R: rows in 4 groups, each row roughly a mix of its group's directions (one row in no group):
R (161 x 12):
[[-25 -10   0  35  37   2 -39  -4  25 -34  13 -41]
 [  0  35 -11 -18  49   5 -14   9  12 -57 -15 -20]
 [ 38  37  11 -18  15  17  -3 -17 -30 -16  12  56]
 [ 12 -54 -34 -11  30  17 -21  44  -6 -12 -19  -5]
 [-12  38  23 -45   6  32   0 -29  38 -12  24  16]
 [-18  39 -16  -7 -33 -24 -39 -14 -38 -13  36  11]
 [-25  39  -8  -5 -43  -6   2 -33 -31  42  21  12]
 [-34 -13 -17   8 -54 -14 -45   6  14 -20 -17 -28]
 [ 22  19 -53  21  48 -25   2  -6 -18  29  18  -7]
 [ 17 -10   9 -32  50 -21  -1  -1  50 -17 -18 -31]
 [ 22  49  18  16  14  50   3  41  12  19  -6 -12]
 [-21   7 -42  -5  -3  74   4  16 -18   5  -3  -6]
 [  8  19 -17  36  -8 -71 -12   8  -3 -28   5 -19]
 [ 21 -16  22 -18 -37  19 -15 -16 -39  -1  56  11]
 [  3  53 -15 -17 -34 -26  11  18  11  42  22 -22]
 [ -1   6 -19  -8   8  -4 -34  62  10  -2 -51 -16]
 [-23  14   0 -43 -24 -16  63 -22 -11   3 -21   4]
 [ 29 -24  25 -15   8 -29 -26 -41 -35 -20  10 -35]
 [ 19  -1 -37 -20   7  43  -6  51 -10  22 -11  33]
 [ 24  10 -19 -21  61 -17 -17 -16 -25  -4  37 -22]
 [  4  -8 -14 -35  10  -2 -39  -3 -46 -39  41  -4]
 [ 20 -25  26 -37 -10 -29  17  13  -9 -36 -51   1]
 [ 16  27  -8  -3 -44 -30 -51  -1 -19  21 -18  29]
 [  9 -54   9   0  24 -34 -28  15  -3 -37 -31 -18]
 [ 33  18 -16 -10 -11 -43   3  12  -3   6 -60 -30]
 [ 16  -5  31 -32 -14 -30   1 -55  20  26   0 -33]
 [-34  34   3  -5 -21  -8 -32  24  -9 -33 -47 -23]
 [-16 -17  11  -7  16  41  44  28 -38  -1  41   5]
 [  8 -21  69  -1 -20  15  -8  20  25 -19 -32  10]
 [-35  15  15 -15  24  30 -31  12  16 -60  12   4]
 [  5 -38   0  15  46  33   2  21  27 -42  13 -22]
 [ 34  11   2 -33 -23  13   8 -71  -7 -16   8  -6]
 [-29 -18  -5  51 -30   2  13  13  46  33 -16  -9]
 [ 16  29   1 -14 -37  -4  13 -10 -60   1 -21  39]
 [-33 -17  -4 -39 -40  12  49 -24  18  14   6  18]
 [-18 -13  16 -15 -38 -44  -1  -1  38  -3  20  47]
 [  1 -65  39  26   2   0  15 -17  -2 -11 -37 -11]
 [-12  21  20  48 -23  12  -7  17   6  28 -57   8]
 [ -5  33  23  -3 -25  -9  33 -59   9 -11  37  -8]
 [ 30 -11   6  30  33   3 -19 -61 -34  -8   4 -11]
 [-10 -27  65 -13 -41  -4  21 -10 -23  -6 -18 -14]
 [  4  14 -14 -18  30  12  32 -55   5  -2  -6 -51]
 [-22  -7  17  10 -13  23 -32  35 -16   6  66  -5]
 [-19   8  -6 -41 -58 -18   4   4  -4 -50   0 -13]
 [-10   6   5   9  43 -11 -30  -8  42  12   1  59]
 [-32  20  21  -7   2  -9  22 -38   8  51  35 -28]
 [ -1 -60   9  33 -20  15  -3 -38 -38  14   9  -7]
 [-24 -16 -34  -7 -34 -60 -25  25   9  17   0   5]
 [-22 -34  57 -35  24  39  -7   0  14  -2  -3   1]
 [ 43 -10 -27  16 -39 -45 -26 -26 -20  -9  -4 -13]
 [ -8  47 -18  18  24  35  -8   1  25  28  37  31]
 [-17 -19  40  29 -24 -67  -3   0  12 -11  -8  -4]
 [-32   0 -24  -9  47  62  -1   5 -18 -10  11  -9]
 [-23  63 -27 -29 -20   8   8   9   4  -1  36  23]
 [-38  18  17  11 -17 -52 -12  24  26 -31 -31   2]
 [ 39  -2 -40  -6  35  -9 -29  33 -35 -30  -4  -4]
 [ 10  46 -26   1  49  25   1   1  30   2   5 -41]
 [ 27   7 -18 -49  10  -7   2  18  13  27 -60  -6]
 [ 43 -14 -26 -16  55   6 -18  24 -24   7  -1 -31]
 [-16  -9 -18  14 -22  17  12  21 -10   6  14  77]
 [-20   2 -51 -29  16 -39 -31  12  34   0  23  -7]
 [ 23 -14  -8 -32  -3  19  47  10  21  49  30  19]
 [ 30  35  25  18  12   2  -3  13   5 -29  38  53]
 [-44 -34  -1 -30 -22 -11  31  12  -3 -15  33  39]
 [ 10  -4   3 -62  25   5  11   0   7 -33  -3 -51]
 [-11  12  59  10  15  36 -17  12  21  45  -9 -11]
 [ 12  19  17 -59  12 -44 -28  17  21  -4  -8  25]
 [ 18   4   5 -22  63   0 -21   6  -8 -41  16 -35]
 [ 35  29 -16 -31  34  17  48  -5 -23 -19  24   3]
 [  1  44 -57  27  23 -22  22  27   1  -4 -18   5]
 [ 47   7   8   4   8 -33  25 -16 -41  13 -48  -5]
 [ 37  14 -22  63  14  22 -35   3 -10  19  -2   9]
 [-37   4 -10 -27  16 -20  47  31   9  11  32  35]
 [-67  12 -10   8 -26  -9 -10  17   4 -45 -19  -9]
 [  2  -7 -16  62  30  30 -28  -8  11  32 -16  16]
 [ 20 -19  37 -22  -4 -33  17 -43  20  25 -25 -31]
 [ 16  -5  13  41 -13 -32 -48 -23 -26  27  -7 -30]
 [ 11  -1  13 -27  23 -11 -21 -18 -32 -69   1  16]
 [ 14 -45 -41  25  20   2 -19  35   7 -42  -9 -12]
 [-26 -24 -11 -47  46 -28  -8  -3  24  33  -1 -19]
 [ 43  50  -9  23 -27  22  -3   7   0  -6 -34 -33]
 [ 13  18 -20  -3   5 -30  11  70 -31  20   5  17]
 [ 10  44 -10  19  13  69   9 -21 -13  20  -3  -5]
 [-15 -28  12   8   2  -7  47 -15  40   6 -32 -46]
 [ 44  43   6  42  24  31  -3  36  -8   3   0   1]
 [ -3  11  -6 -11 -30  40  56 -19  25  26   6  29]
 [  4 -11 -22 -18 -17 -56  14  -5  38   2  20  45]
 [ 19  49  11 -10  21  29 -10  16  22  26 -39 -34]
 [ 30 -17  16  45  -5 -20 -49   6 -38  23   8 -10]
 [-32   6  14  -1  28  52 -10  46 -22   4 -13 -30]
 [ 34   3 -17   8   7 -53  14  46 -37  20   2   3]
 [-59   0 -15 -24 -31  -9  -2   6 -13 -52  14   4]
 [ 13 -13  31  14 -17  -6  39 -30  -1  11 -53 -36]
 [ 21 -37  24 -24 -39 -12  18  -3  -4  56   1 -18]
 [-14   0  41  13  21  11  40 -17  -9  15  60  -9]
 [ -1  -2  -5 -24 -36 -47 -42  38 -11  19 -17 -22]
 [ -3  15 -32   7 -26  43   6  16 -11  54  35   5]
 [ 32  28  -1 -37 -25  -6  36 -47   3  32   0 -12]
 [-18 -34  34 -25 -10  38 -55   5  10 -17   8  -5]
 [-15  10  64 -53 -12   5   3  -5  12   0  28  -7]
 [ 25  -1 -17  21  -7 -57 -18  -4  26 -15  22  46]
 [ 29 -12  53 -19 -14 -28  -6 -24 -30  -2 -34 -27]
 [-39 -12   6  32 -42  47  35 -16  12   4  -1 -13]
 [-38 -20  27 -19  10  25  25   6 -20 -19  58  -2]
 [ 28 -12   8 -23 -42 -24 -31  11 -44  32   2  24]
 [-19  12  35 -22 -23 -59   8   1  29 -12 -15 -32]
 [ 25 -44 -14  29  37  21   7 -48 -15 -16 -18   0]
 [-24 -11  28  48 -27  30  46   4 -10  27   4   9]
 [-17   4 -38 -36  48   3  21  11  10 -14  21  43]
 [ 32  19  -1  -7  46  34  10  -4 -18  11  29 -48]
 [-30 -30  -3 -41   3  14  11 -20   2  10  51 -41]
 [  8 -33  40 -53  -8  44  -2 -15  -7   7 -11  21]
 [-14  17   5 -58 -23   1  30  31  29  13 -16 -31]
 [-14 -22  -8  -1  10  48  15 -28 -33 -46  17  29]
 [-14  -3  15 -52 -18  -2  44   7  -1  30 -37 -29]
 [ 10   6 -37  17  15 -12 -14 -26  -1  26  68 -13]
 [-12  31 -36 -15  45   8 -19  22  12 -52   2  -8]
 [-48 -24  -9 -18  17  51  38  13 -14  22  -2   8]
 [ 26 -10 -21 -20  37  46  16  -1 -36 -21 -12  37]
 [ 22  26  22  36 -11   3  -7  69 -19 -17   1   6]
 [ 25   1 -39  -4  -9  42  35 -20 -19  38 -15  29]
 [-43  33 -12 -31 -20  45  14   4 -14 -39  -8  -2]
 [-30  10   5  22  25   9  24 -49  46 -15 -26 -15]
 [ 15 -14 -34  -7   8  25   5  51 -26  39 -22  30]
 [ -4   2 -46  28 -15  30 -37  29  -7  30  32 -16]
 [ -8  13  31 -10  11   1  -1 -55  14 -57  19 -14]
 [-19   1 -13  21  36   9  35 -33  39 -12  39 -25]
 [ 36  10 -34 -35  18  20   2  45 -36  20  -3  16]
 [ -7 -42  53 -24   9   1 -40  22  -9 -32   7   3]
 [ 27  44  10 -41  34  28  39   8   8   6  21  -4]
 [ 33  -7 -28 -31  14  30 -31  -2 -53 -10  22  14]
 [ 22 -35 -11  12  46  -5 -44  25   2 -30  23 -20]
 [ 42  37   8  14  50  -9 -11  -2  -2   7 -45  16]
 [  3 -23  -6  17  18  29 -18 -48 -12  21  19 -53]
 [ -7  59 -24  -6  23 -19  35  37  -6 -21  -2  22]
 [  1  19  45  -1 -27  -8  -8 -22  53  27  -7  34]
 [  7 -51  29 -20  28   6  -5 -10  20  17 -54 -12]
 [-31 -37 -60 -14  -9 -26   4  20  -4 -29  15 -13]
 [  5  31 -10 -17   1  57   2 -18  -3   1  -5 -59]
 [  6   9   2 -18 -47 -20 -12 -30 -66   2  -7  -2]
 [ 38   4  18 -28   7 -36 -45  16  24 -12 -40   9]
 [ 41  -4  -7 -24  40 -40 -16  23  23 -19 -36   4]
 [ 14 -47  47   5 -26 -40 -17 -32  -6 -13  -3  -8]
 [ 29  48 -21  48   3 -35 -11 -10   5  -6 -32  -8]
 [ 15  42  21 -28  53  -4  -2  46   1  -5 -16   7]
 [ 45  -6   2 -29  21 -46 -11 -14 -29 -14 -33 -24]
 [ 41  50 -12  -1  34  -9 -22   0  45   2  16  11]
 [ -3   2  18  27 -30  49  34 -24  -9  44  -7  16]
 [-12   5  14 -12 -59   6  29 -20  43  29 -12  22]
 [ 56  -6 -27   5  15 -36  40 -27 -26   2   3   7]
 [-22   9   6 -54 -14 -13  -3  28  -9 -56 -19  16]
 [ 18 -40  59 -16  20 -19  31 -24 -20  -7  -2  10]
 [-17 -29 -20  13  11  -2 -24  30  69 -12  -2 -16]
 [ 10 -23   1  15  49  22  19 -15 -64  -3  -3 -10]
 [-16  33   5  23  -5 -71 -26   0  26  -5  10 -10]
 [  5  51  35   2  18  50  -7  19  15  15 -31   0]
 [ 25   2  12  15  48  42  46 -24 -10 -13  -6 -22]
 [ 42   5   8  40 -14   1  15 -23 -36  17 -49  -9]
 [-63 -50  -1 -23 -23  -8   2  -9 -15  -1 -25  -1]
 [-40 -48   8  11 -13  -9  -2  12   8 -27 -39 -41]
 [ 24   6 -36  18   6 -44   9  38 -31 -16 -28  29]]
the two rows of each list that fit no group, in list order (the others fit one group, some only roughly):
  * J249: [-12  64 -40  19   9 -11  27   8   9  15  28 -11]
  * J481: [-12  68 -15  -3 -12 -32   6  -5  28 -14  17 -31]
  * J803: [-35  45  24  -6  23  14  36 -16  31 -23  28 -11]
  * J298: [ 22 -12  -9  17  -6 -74  33   2  21  -4 -20  -4]
  * J601: [ 19 -28 -43 -19  31  24   4  -9 -17   5  56   8]
  * J340: [ -5 -10 -47   8  26  49 -47  11   8 -19   1 -15]
  * J925: [-40  27   5  -9 -18  44  11  22 -44  -8  10  33]
  * J772: [-24 -36 -34 -12  13 -39  10  11  41  -4  -5 -42]
  * J371: [ 53  15  36  14  -3 -46  -2  -9  24   7   1  33]
  * J283: [ -7  10  52 -27  23  -4  12  13  17  -8  39  47]
  J298 J925
  * J752: [ 18  42  15  10  -7  19  -8 -16  32  30 -58   1]
  * J244: [-31 -25  19  -8 -33  19  -6  47   2 -26  29  37]
  * J414: [ 24 -22 -27   6  15 -44  21 -10 -55   5 -18 -25]
  * J911: [-42   0  29   7   7  24  16  10  60  21  29   1]
  * J580: [ 15 -55  53 -14  10  14  -6  -9 -31  -9  25  12]
  * J154: [-37 -30   5 -36  33  38  27  -8  -7 -25 -28  -8]
  * J429: [ 29   7   9  48 -20  22 -24  24  19   6 -45  27]
  * J67: [ 27  26  18   7  25  41  -7   7 -37 -14  33  41]
  * J541: [ 25 -27  -1   0   8   8 -15   3  30 -47 -48 -38]
  * J182: [-39 -40 -34  -5  -3 -11  -6 -14 -51   1  32  15]
  J154 J182
  * J954: [-18  -7   4  24  40  -3 -13  32   0 -15 -30 -60]
  * J191: [-17  -2  -7  54 -13  68  -2   1  -9  -2  18   8]
  * J977: [  3  10  17  31  20  52   1 -41   8  10  37  27]
  * J727: [ 30   0 -13 -37  47  53  25  -1  10  -9  -6 -13]
  * J955: [ -8   2 -56  30  14  51   8  -9 -11 -23  27   1]
  * J224: [ 35  -8 -10  15  35  57  14   2  14  42  -7  15]
  * J743: [-31 -13 -27 -49 -38  -8   9  43  12  15   9 -19]
  * J113: [-11 -39 -21 -24  45 -12  27 -13  20  24  40  15]
  * J567: [-16  -2  16   2 -20   3 -29  24 -29 -56  31  35]
  * J123: [ 70  24  31  16   5 -30  14 -11 -10   7  -9  20]
  * J91: [ 55  15 -30 -15  -8  42 -10  13 -20  28 -29   0]
  J954 J91
